In the data rows, 128 means zero.
Here is a table of points, one per row:
[148 123 104 127 140  57 147  38 107 119 133  78 124  92  91 188  90 104
  94 186 147 105 101 112 122  90 123 116  83 139 110 136  88  79 117  43
 119 101 112 134 104 160 102  90  89 126  92 132  95 118 140  58 117  69
  96 174  98 113  98 114 100 174 101 159]
[111 162 139 121 143  48 185  53 100  96 132  82 121 118 104 181 108  98
 114 169 127 102  92  99 122  91 145 143 109 110  96 129 128 108 137  60
  94 111 128 146 107 152 119 102  69 125 100 124  99 117 150  69 122  83
 109 155  96 118 113 102 110 140 110 182]
[110 142 144 118 149  70 173 100 103 109 125  80 125 119  91 161 109  95
  75 177 163 132 107 116 128  80 123 142  83 107  96 129 121  77 177  83
 100  98  97 141 140 162  96 110 114  86 111 107 105  96 144  97 143 109
  90 152  84 108  90 100 105 147 100 139]
[101 142 138 151 162  96 147 121 106  96 116 108 122 139  75 158 127  77
  73 167 154 137 109  96 135 114 119 165  85  91 116 159 118 119 144  93
 106 107 123 116 114 148 115  91  91  88 119  73  95 103 156  90 124  93
 114 144 100 108  93  88  84 163 115 164]
[113 145 144 177 157 104 141 114 113 102 117 109 119 131  95 161 126 116
 118 138 125 129 122  90 148  97 136 142 115  78 119 159 124 104 155 131
 103  90  98 177 102 156 107  85 124 116 105  92 109  79 151  95 140 106
  98 167 109  86  99 113  83 166 130 174]
[116 169  96 157 166 123 129 140 120 101 116 122 104 157  95 148 121 107
 106 141 143 178 104  82 134  69 140 157 124  97 104 147 112 119 149 119
 122  94 118 158  96 182 115 103 129  65 112  98 113  92 150 119 156 112
  80 142 124 101 132  88 112 145 102 157]
[131 154 140 153 162 118 130 143 112  72 130 138 100 150  87 140 143 123
 108 145 125 173 125  83 159 137 136 169 127  91  95 120 148  94 166 116
 146 107  93 145 131 166 154 111 117 107 103  93 151 106 163 129 144 108
  95 161 120  82 133 104  81 156 113 136]
[119 177 109 174 160 143 132 158 132  98 127 142 121 145 126 146 129 128
  95 156 124 159 130 101 158 150 114 169 125  90  95 159 130  95 168 139
 112  94 104 134 119 137 149  92 159  90 101  87 154 106 152 128 148 127
 126 141 141 102 150  86 115 144 100 158]
[127 162 116 157 170 149 157 163 149  93 127  95 133 136 112 134 145 138
 120 137 129 168 148 120 162 129 110 144 169  93 124 155 141 120 155 131
 136  97 115 153 108 144 154 102 134  96 156  84 166  96 165 145 149 143
 123 138 140 100 143  97 149 155  97 144]
[114 140 119 143 155 133 153 168 164 108 150 129 139 135 128 110 142 109
 107 133 107 157 153 105 180 161 103 126 152  97 139 134 179 124 144 130
 162 109 141 155 115 148 142 110 148  82 150 111 165 123 157 141 188 127
 110 142 184  82 156 101 119 124 121 151]
[130 132 129 160 155 146 156 145 178 113 151 143 150 139 133 137 164 101
 129 141 148 138 186 111 163 146 118 155 174 116 120 143 168 110 157 158
 174 128 152 129 118 146 167 121 180 120 165 118 142 125 170 182 159 137
 148 143 190 111 173 127 140 131 115 143]
[135 150 151 134 166 171 142 151 187 133 177 151 179 148 156 162 186 128
 146 135 152 168 197 135 163 156 130 172 171 131 179 160 171 152 174 149
 168 133 169 159 112 142 194 134 166 145 169 145 159 154 141 173 166 161
 141 135 169 138 192 123 170 166 145 138]
[172 162 139 167 145 161 184 161 179 159 185 176 184 180 171 152 189 184
 152 160 159 173 186 163 175 167 177 154 178 144 183 159 177 191 152 170
 193 160 160 161 154 152 169 166 176 167 175 162 206 184 181 161 176 166
 160 160 170 160 171 158 156 147 142 177]
[171 160 185 171 156 159 176 182 185 188 225 186 217 190 168 165 197 190
 165 162 169 153 167 184 161 157 168 154 188 170 204 187 195 161 152 163
 195 183 219 175 151 146 198 181 197 159 205 149 186 173 141 144 165 170
 185 172 179 186 191 186 175 171 156 136]
[ 77 122  85 113 107 171 114 124 162 136 144 106 120 116 112 108 132 138
 129 121  64 141 148 129 125 163  95 113 162 135 129 133 154 116 129 146
 143 116  90 106  94 126 155 135 161 140 182 117 159 157 104 155 118 141
 132 106 156 161 159 147  95 122 119 116]
[121 116 100 119 111 151  97 141 146 148 142 127 103 121  89 125 133 152
 104 124  91 116 165 166  92 159  73 120 146 137  97  96 139 155  94 180
 164 133 103 128  80 126 138 148 160 149 153 124 130 140  94 155 132 169
 119 112 175 152 137 127 103 108 105 107]
[ 76 126  82 113 100 138  75 136 129 174 137 121 106 136 117 132 133 144
 107  81  86 123 121 157 106 153  90 133 152 140 118 111 117 171 116 149
 138 152 108 115 119 114 108 149 147 186 155 149 152 167  96 164 103 171
  92 113 148 157 156 135 113 126  96 125]
[ 90 118  75 124  93 162  78 156 124 160 100 143  97 119 132 131 136 151
 131 120  62 105 115 159 125 171  82 132 124 159 102 127 121 167  97 139
 140 148 100  99 109 106 125 175 152 145 146 152  90 169 109 143  98 174
 102 114 117 182 115 165 110 115  96 112]
[ 79 112  73 140  96 148  83 120 131 161  73 145 100 143 138 100 108 155
 113 123  85 108 125 173  71 152  85 115 135 189 124 109 111 151  91 157
 108 169  84 151 105 101 125 175 101 165 125 168 123 162  97 134  92 152
 127 133 109 149 124 168 102 110  99 108]
[ 92 101  96 101  69 153  82 135 108 173 115 150  83 134 123  92 104 166
 112 106  93 125 110 168 119 128  97 126 109 150  81 109  91 156  75 142
  99 174  98 126  93 102 107 153  93 156  99 165 102 156 101 148  79 147
  91 112 111 174 115 182 105  94 107 100]
[110 102  97 103  92 149  95 127 100 142  99 170  92 126 116 103  85 133
 133 109  88  90  87 166  83 130  94  85 109 166 126 113  90 154  91 149
 103 170 102  99 118  97  93 142  97 170  95 166 107 145 108 142 119 129
 117  97 102 161 123 187 134 130 128 117]
[133  78 131  98  89 124 113 107 125 148  82 153 102 112 123 107 106 161
 132  96  99 100  99 157  84 130 120  87 119 152 112 124  86 151  97 134
  87 144 145  93 134  95 116 153 129 153 123 181  97 140  85 130  85 123
 121 103  97 135 105 135 119  89 154  79]
[148 100 127  71 125 125  89 110  93 145 119 160 122  98 143  77  90 125
 150  76 140 104 131 141  85 128 146  79 110 171 133 113 125 145 108 134
  99 161 121 107 145 101  94 140 109 134 103 140  98 133  75 132  83 115
 141 110  70 152  90 147 147 100 133  88]
[147 102 172 117 107 132 106 147  87 160  98 157 120 104 157  98  96 168
 146 112 146 111  86 113  83 111 145 104  98 165 135 124 106 151  85 114
 100 154 139 122 191 110  91 153  85 148  85 180  89 125  95 118  90 131
 161 105 110 143  95 156 161 117 179  92]
[188 130 172 116  81 129 104 159  78 153  73 158 126 167 169 123  90 129
 188 130 154 137 100 159 106 132 182 111  80 151 136 150  80 128 104 130
  95 175 152 137 188 100  79 158  89 157  95 172  95 141  88 130 110 118
 183 124 108 131  64 145 169 115 185 117]
[181  56 176  56 107 107 134  78 102  85 121  70 174  52 194  43 150  66
 184  56 179  73 125  82 116  60 195  58 119 103 179  28 113  69 107  82
 134  72 188  42 185  59 124  96 125 101 108  90 137  69 115  91 123  89
 185  41 118  86 107  85 186  46 212  77]
[213  72 214  76  96  89 133  76 139  84 143  59 172  49 211  74 117  69
 225  53 197  52 116  88 151  94 207  82 110  85 204  45 123  88 115 113
 117  77 198  53 222  78 118  80 113  79 122  78 131  81 129  84 127  87
 210  60 130  78 130  88 214  54 196  59]
Along one direction, these points spread out more than along any other. Take the direction at right angles to it along which they spread out most. Go by this last direction. How far along it is each point below, from 0 to 99? The average is 50, and the first point in the table lies past the average. One standard deviation of the points above along it is 16.
[213  72 214  76  96  89 133  76 139  84 143  59 172  49 211  74 117  69
 225  53 197  52 116  88 151  94 207  82 110  85 204  45 123  88 115 113
 117  77 198  53 222  78 118  80 113  79 122  78 131  81 129  84 127  87
 210  60 130  78 130  88 214  54 196  59] 60
[ 90 118  75 124  93 162  78 156 124 160 100 143  97 119 132 131 136 151
 131 120  62 105 115 159 125 171  82 132 124 159 102 127 121 167  97 139
 140 148 100  99 109 106 125 175 152 145 146 152  90 169 109 143  98 174
 102 114 117 182 115 165 110 115  96 112] 29
[113 145 144 177 157 104 141 114 113 102 117 109 119 131  95 161 126 116
 118 138 125 129 122  90 148  97 136 142 115  78 119 159 124 104 155 131
 103  90  98 177 102 156 107  85 124 116 105  92 109  79 151  95 140 106
  98 167 109  86  99 113  83 166 130 174] 70
[111 162 139 121 143  48 185  53 100  96 132  82 121 118 104 181 108  98
 114 169 127 102  92  99 122  91 145 143 109 110  96 129 128 108 137  60
  94 111 128 146 107 152 119 102  69 125 100 124  99 117 150  69 122  83
 109 155  96 118 113 102 110 140 110 182] 71
[188 130 172 116  81 129 104 159  78 153  73 158 126 167 169 123  90 129
 188 130 154 137 100 159 106 132 182 111  80 151 136 150  80 128 104 130
  95 175 152 137 188 100  79 158  89 157  95 172  95 141  88 130 110 118
 183 124 108 131  64 145 169 115 185 117] 37
[127 162 116 157 170 149 157 163 149  93 127  95 133 136 112 134 145 138
 120 137 129 168 148 120 162 129 110 144 169  93 124 155 141 120 155 131
 136  97 115 153 108 144 154 102 134  96 156  84 166  96 165 145 149 143
 123 138 140 100 143  97 149 155  97 144] 63
[131 154 140 153 162 118 130 143 112  72 130 138 100 150  87 140 143 123
 108 145 125 173 125  83 159 137 136 169 127  91  95 120 148  94 166 116
 146 107  93 145 131 166 154 111 117 107 103  93 151 106 163 129 144 108
  95 161 120  82 133 104  81 156 113 136] 68
[130 132 129 160 155 146 156 145 178 113 151 143 150 139 133 137 164 101
 129 141 148 138 186 111 163 146 118 155 174 116 120 143 168 110 157 158
 174 128 152 129 118 146 167 121 180 120 165 118 142 125 170 182 159 137
 148 143 190 111 173 127 140 131 115 143] 56
[ 92 101  96 101  69 153  82 135 108 173 115 150  83 134 123  92 104 166
 112 106  93 125 110 168 119 128  97 126 109 150  81 109  91 156  75 142
  99 174  98 126  93 102 107 153  93 156  99 165 102 156 101 148  79 147
  91 112 111 174 115 182 105  94 107 100] 28
[ 77 122  85 113 107 171 114 124 162 136 144 106 120 116 112 108 132 138
 129 121  64 141 148 129 125 163  95 113 162 135 129 133 154 116 129 146
 143 116  90 106  94 126 155 135 161 140 182 117 159 157 104 155 118 141
 132 106 156 161 159 147  95 122 119 116] 41
